Each row has a name. After each piece below comes the name of the row it's from, unless a question asks for something else. Each question is about the rows just above it.

q957: [ 21  50  72  81  74  53  22 -12 -42 -61 -67 -60 -44 -24  -5  11  21  25
  27  28  28  26  22  13   1 -14 -28 -36 -37 -27 -11   9  27  38  39  29
  12  -9 -28 -40 -43 -38 -25 -10 -17 -25 -31 -36 -38 -37 -32 -25 -15  -4
   7  18  28]
q29: [ 21  32  42  51  60  67  73  77  80  81  79  76  71  64  55  46  35  24
  12   0 -12 -23 -33 -43 -50 -57 -62 -65 -66 -67 -65 -62 -58 -52 -46 -39
 -33 -25 -18 -11  -5   1   6  11  15  18  21  23  25  25  16  27  28  28
  28  28  28]
q393: [ 21  39  56  69  77  81  78  69  55  38  18  -3 -23 -41 -54 -63 -67 -65
 -60 -51 -39 -27 -15  -3   6  14  20  23  25  27  28  28  28  28  27  25
  22  17  11   3  -6 -15 -24 -31 -36 -38 -36 -31 -23 -12  42  32  15  -8
 -34 -59 -76]
q12: [ 24  25  23 -65  67  18 -58  71  32 -18  28  73 -57  11 -33  76  27  25
  55  42  28  12  81 -23 -62   0  28 -52 -67 -33 -62  21  64  46  60 -50
 -11  35   0  -5  16  15 -66  21 -65 -25  28  51 -43  77 -12 -46  79  28
  80   6 -39]
[ 24  25  23 -65  67  18 -58  71  32 -18  28  73 -57  11 -33  76  27  25
  55  42  28  12  81 -23 -62   0  28 -52 -67 -33 -62  21  64  46  60 -50
 -11  35   0  -5  16  15 -66  21 -65 -25  28  51 -43  77 -12 -46  79  28
  80   6 -39] is in which row?
q12
What comes right after [13] in the named rows?
[1]
Which row holds these entries in another order? [  9 -25  81 -17  22 -36 -28  13 -67 -12  50  72 -42 -31  25  21 -10 -32
 -25 -38  11  27  12 -14 -44  -4 -38 -25 -11  28  -9 -15  28 -28  74  39
  26  38 -36 -27  18   1 -61 -43  21  28 -60   7  27  29  -5 -37  22 -40
 -24  53 -37]
q957
Which row holds these entries in another order? [-11  25 -65 -57  67  77 -50 -18  23  28  -5  42  80  21  60 -39 -58  28
   1  32  11 -43 -12 -65  64  46 -25  27   6  76  73 -52  28  25  15  79
   0  12 -46  28  81 -62 -33 -33 -23  16 -66  35  21  28  18  51  55 -62
  24 -67  71]
q29

q267: [ 40 -55  24  13 -14  -3  13  13  -3 -24 -27  -7  48 -29   9  27 -56  19
  -3   2   4  35  11 -17  23 -39 -16 -27  24 -28  -2  24 -41 -15   1  17
  35  46 -12  34 -34 -30   5  52   5  -8 -29  24 -40 -33  -3 -48  23  20
  32 -35 -17  15 -11  10 -33 -46  15]
q512: [ 28 -21 -37   5  37 -49 -50  20  10  28  14 -41  33  13 -22 -23  -4 -16
 -18 -21  -1 -23 -34  -2  51  -6 -35  15  -5  19   0 -10  32  -6  45  10
 -40 -14  12   6 -35  32 -17  44 -30   3  65  16  39 -25  21 -40  18   1
  -9 -49  52 -18  22  15  31 -28   7]
q840: [-15 -25  29 -22  13 -12  16  16 -37   9  32  40  39  28  -8 -12  11 -56
   1   2  22 -30   8  18 -49 -41  16  -6 -56 -34  -2 -29   8  11 -21   7
 -71 -32   6  -3   0 -16 -47  -9 -13  24  28 -54  57   1  19 -34  49 -49
 -11 -16  -8 -22   8  -3   3  -5  24]
q586: [ 28   3  16   7 -54 -56  -3  11  -5  16 -47 -37  18 -49  -8   8  39   0
  -2  -9   1 -11  19  29 -12 -30  32   8 -34 -32  49  24 -16  -8 -22  16
  -6  -3 -49   6 -16 -21 -25  28 -29  11 -71   2 -56 -34 -15  13   8   1
  22  57 -12  39 -22 -13 -41  24   9]
q865: [ -6  -4 -21  -1  21  15  12  19 -10 -50  51  13 -49 -29 -18   1  32  31
   3 -23  14 -40 -14  10 -30  -2 -35 -21  22 -35  -5  44  32   7 -25 -22
  28  39   6   5 -17  -6   5   0  52 -28 -29 -18  28 -33  15 -49  16 -37
 -23  18  20  56  20 -39  48 -30 -23]
What comes right after [-7] in the named rows?
[48]
[  9  24 -41 -13 -22  39 -12  57  22   1   8  13 -15 -34 -56   2 -71  11
 -29  28 -25 -21 -16   6 -49  -3  -6  16 -22  -8 -16  24  49 -32 -34   8
  32 -30 -12  29  19 -11   1  -9  -2   0  39   8  -8 -49  18 -37 -47  16
  -5  11  -3 -56 -54   7  16   3  28] is which row reordered?
q586
Put [ 24  -5   3  -3   8 -22  -8 -16 -11 -49  49 -34  19   1  57 -54  28  24
 -13  -9 -47 -16   0  -3   6 -32 -71   7 -21  11   8 -29  -2 -34 -56  -6
  16 -41 -49  18   8 -30  22   2   1 -56  11 -12  -8  28  39  40  32   9
 -37  16  16 -12  13 -22  29 -25 -15] back in order: which row is it?
q840

q279: [ 11  41 -13   8  65 -19 -14]
q824: [-23  -4 -21  11 -24 -27 -66]
q362: [-11   8 -23  23 -11 -37 -64]
q689: [-24  -3 -21  38 -24 -26 -66]
q3: [-10   8 -23  24 -11 -37 -65]
q327: [  5  37 -52  -8  73  -4  -4]
q666: [ 5 36 -8 -8 74 -3 -3]
q652: [-26  10 -24 -24  -3 -21 -67]
q729: [-49 -17  -5 -51   3  28 -26]
Right after [-51] comes
[3]
Put [ 38 -21 -66  -3 -26 -24 -24] back in order: which row is it?
q689
Right after [37] comes
[-52]
Put [ -3 -21 -67 -26  10 -24 -24] back in order: which row is it?
q652

